Turns in one plane each, and the order they were made in; the first pair answered
turn Q_136:
[  6 -13  -9  -7  19   3 -12   2  -8  14  15  15   0  -1  -2]  ->  [ 13   0 -24   3 -22   6 -11  -6  -5  -7  -5 -10  -4   6   9]
[-30   4  35  17   9  -6  64  -9   1 -27 -16  -5   5 -19  -8]  ->  [-11 -42  -2 -14  53  14 -11  -1   1  19  15  36 -16 -12 -24]
[-13 -33   2  10   4  35 -11   4   2  -9   9  20   0 -16   3]  ->  [-10 -22  -2  18 -20  36  -9  -2   2 -22  -5   3   0 -14  10]
turn Q_950:
[ 30 -35 -11 -12  53  12 -12  -6  -1  18  21  30   6  -2 -29]  ->  [ 45   4 -36  13 -36  22 -13 -29   1 -24 -15 -26   1  17   5]
[-16 -18  25  -1  14  50  19  22  -7  14  27  26 -21   6 -35]  ->  [ -6   1   5  15 -51  57  17   2  -1 -19  -6 -14 -28  17  -6]
[ 15 -39 -38  -6 -13  31 -50  -7   9  24   4   2 -20 -14 -14]  ->  [ 20  30 -27   3 -33   4 -45  -1 -35  29  26 -15  -3   2  -3]
[ 25 -24 -39 -15 -10  32 -62 -22  25   9  -7   1  -4  19   2]  ->  [ 23  41 -23 -15  -6   4 -56 -11 -19  29  29  -2  14  32   6]
turn Q_741:
[ 21  23 -14 -11 -11   0 -20   8 -33   9  16 -19   6  -7  26]  ->  [ 18  15 -20  -6 -27   7 -13   1 -23  -5   0 -31   4  -5  31]
[  9 -27  -9  19  -8  -5  22 -18  10 -22 -47 -19   6   2   1]  ->  [ -6 -28  10  16  14 -12  35 -10  10 -16 -36  -4  18  -4  -8]
[ 12 -40 -25   6   9   9 -13   0  17  11   2  19  -9  -4  -6]  ->  [  8 -40 -24  10   8   8 -16  -3  18   9  -3  19  -7  -4 -10]
[ -7   4 -17  -4   1  12 -24   2 -16   3  30  15 -17  17  -9]  ->  [ -4   1 -26   0 -11  18 -22  -3 -10  -5  22   8 -22  18   1]

Each pair is two turns apart.
[ 32  43 -25   1   2 -17 -48   4 -33  32  15 -17   3  30  15]  ->  [ 23 -14 -15 -13  61 -14 -43  13  -6  45  25  23   3  14  -7]
Q_741, Q_950
[ -7  -1 -15  -5 -34  24 -17  -9  -2 -14 -17  14   2   5  20]  ->  [-12 -23 -12 -13 -12  31 -18  -8   5  -9 -13  29   2  -1  12]
Q_950, Q_950
[-32   3  18  11 -28  -5  50  11 -13 -36 -21 -24  32 -17 -14]  ->  [-39 -34  16   4  -5   6  47  16   0 -33 -22 -11  30 -28 -26]
Q_741, Q_950
[  4  39  -7 -23 -14 -13 -22  -4 -12  -4  22 -14   2  -1 -15]  ->  [ -8  38  19 -17  -4 -20  12  -2  -6 -14  16 -11  13  -8 -19]
Q_741, Q_136
[-11   9  -7 -13  44 -12 -11   5  -4  -6 -17  21  -9  18  -7]  ->  [-11  32  -9  -9  31 -19 -11   3 -15  -6 -11  12  -3  28  -3]
Q_950, Q_950
[ 19 -10 -31 -23 -16  12 -30  -9   8  18  14   5 -19   1   8]  ->  [ 19   8 -34 -12 -35   9 -21 -16   4   8   9 -12 -17   6  17]
Q_950, Q_741
[ 17  12  -8 -18  17   2 -28  -7 -13  18  11  16   1  18   9]  ->  [ 14   3 -14 -17  15  10 -32  -6  -7  15   5  17  -3  20   8]
Q_741, Q_950
[ 12 -24 -28   3  26  21 -71 -13 -18   7   7   7   1   8   9]  ->  [  6 -45 -26  14  -3  33 -47 -24  10 -24 -27 -18  -3  -2  16]
Q_741, Q_741
[-15  47   8  -9 -21 -24  46   2  -9 -12  -7 -40  25  -3  -3]  ->  [  1  21 -20 -39  26 -18 -22  15 -24  41  34   0  11   4 -14]
Q_136, Q_741
[ 51  -4 -36 -12  50   4 -41  25 -27  62  15  34  -9  -1 -19]  ->  [ 34   4 -11  -7  72  -6 -19  31 -30  59  21  40   4  -7 -26]
Q_136, Q_950
[-13  -7   8 -14  59 -17 -24  13 -36  57  50  40  -7  11 -13]  ->  [ -1  57   1   0   2 -29 -19   3 -64  39  49  -2   2  30   9]
Q_950, Q_950
[-17  -7  18  15 -20  -8  30 -13  25 -31 -31 -12   1  -7   6]  ->  [  0  -9   1 -16  33 -11 -35   8 -10  29  25  25  -7   4  -7]
Q_950, Q_136
[-12 -26  17  -5  70 -26  13  15 -10  26   9  24  19 -11 -23]  ->  [-21 -30  24  14  35 -20  56   3  15 -18 -28   0  22 -18 -12]
Q_950, Q_136
[ 20 -14 -33   1 -32  15 -43  -6   1   1 -10  -3 -14  13  10]  ->  [ 21  16 -27  -3 -24   1 -47  -4 -21  15   9   1  -8  19   6]
Q_950, Q_741
[ -8   8   4   6  11 -10  11  -6 -30 -12 -15   3   0  -5   7]  ->  [ -9   4   0   8   4  -7  14 -10 -26 -16 -20  -4  -1  -6  11]
Q_950, Q_950
[ 35  37  -9 -13  12 -29 -16  -2 -55  49  30  13  -1  14   7]  ->  [ 38  42 -22   7 -52 -17  -1 -23 -37   7 -12 -29 -10  17  32]
Q_136, Q_741
[-21 -29  23  12   2   8  40 -14  28 -37 -32   4  -1 -34 -12]  ->  [  6 -45 -24   1 -16  29 -20 -22  31 -26 -30   4 -24 -18  -3]
Q_136, Q_136
[-23  22  14 -13 -20  39   9 -23  26   3 -32  27  11 -26  10]  ->  [-22  21  18 -21   6  33  -6 -13  21  27 -11  46  13 -24  -2]
Q_136, Q_741
[ 28 -21 -41   0 -23  40 -43  -8   0  36 -17 -10 -22  -3  24]  ->  [ 21 -41 -32  -8   5  38 -39  -3   1  49  -5  10 -20 -11  13]
Q_950, Q_950
[ 35  23  17   3  56  -7 -38  -6 -21  -7  18   0 -15 -30   4]  ->  [ 30  48  30  19  26 -14  -3 -15 -19 -36  -3 -26  -9 -28  15]
Q_136, Q_136
[ -4  -6  -2  27 -13   1  23  -5  23 -35 -32   2  11 -15  -7]  ->  [ -7 -20   6  21  15   1  22  -1  27 -25 -25  22  14 -22 -16]
Q_950, Q_950
[-33  43  19 -12  32  -7  -7  -5  -4 -15   4 -24 -22  28 -20]  ->  [-33  -4   1 -18  26  12 -13 -15  28 -27 -17 -22 -35  20 -17]
Q_950, Q_136
[-20  -6   9  34 -30 -15  24   0  30 -22 -25 -24  -1  -7  15]  ->  [-16  29  25  19  15 -38   7  17 -15  26  27   6  15   0   1]
Q_950, Q_741
[ 45   9 -52 -21  18  25 -61 -15 -14  39  -3  27 -34 -12 -22]  ->  [  0  50  40   8  42 -21  70   0 -14   2  -9  24  13 -36 -34]
Q_136, Q_136
[  8  26   8  21  -4  -8  23   6   5  -2   1 -16   2   7  12]  ->  [ 11   6  -3  20 -14  -1  22   2  22  -9 -11 -22  -5   3  15]
Q_950, Q_950
[ 11 -61 -31 -22  22  13 -30  17  16  11  21  11 -16 -21   1]  ->  [ 14   9 -32   4 -53   5   1   1  -3 -29  -8 -49  -6  -3  30]
Q_950, Q_741
[-14 -11  10   2  15  -5  31  -6  17 -16  -7   4   4  -8  -1]  ->  [-11  12  15   6  12 -14  31  -7   1 -12   5  -1  10  -2   6]
Q_950, Q_741
[ -2  49  48   2   2 -58  10  -9 -45   8  42  -7   7   5  12]  ->  [  7  42  23  14 -55 -42   7 -31 -25 -27   4 -41  -7  13  33]
Q_950, Q_950
[-11  13 -34 -19 -15  17 -22  -8 -21  11  23  -5   2  34   8]  ->  [-22   6 -14 -25  20  10 -13   2 -19  19  39  16  12  28  -6]
Q_741, Q_950
[ 10  42  -5 -16   2  -6 -32  25 -40  36  16  25  13 -15  -5]  ->  [ -1  64  15  -1 -17 -17   7  20 -43  13  -2   2  26 -21  -1]
Q_136, Q_136
[ 10   8 -15 -13  -8  10 -34  -4 -13 -13   5  -4  -3  12 -22]  ->  [  4  22  -1  -3 -19  10 -10  -7 -10 -27  -4 -20   1   9 -14]
Q_950, Q_136
[ 16 -27 -19  -7   9  19 -30  -2  11  11   6   8 -11  -4   0]  ->  [ 19  12 -16   9 -33  11 -12 -11   4  -8  -6 -21  -8   6  14]
Q_950, Q_741
[ -3  -3  16  12  -5  12  14   3  29  -5 -20   8   4  -9   0]  ->  [ -2  18  17  17 -17   9  15   2  19  -6 -18  -1   6  -4   5]
Q_741, Q_950
[ -3   4 -15 -17  23   1   0   7   1  11  16   5 -11  -4   5]  ->  [ -1  23 -21  -9  -7   2   6  -3   0  -8   3 -14 -14  -1  18]
Q_741, Q_136
[ -1 -42   4   3   0  17  22  -7  28 -17 -21   1  -1 -13  -5]  ->  [ -4 -29  18  -9  42   3  12   9   7  15   8  21   8 -14 -20]
Q_741, Q_741
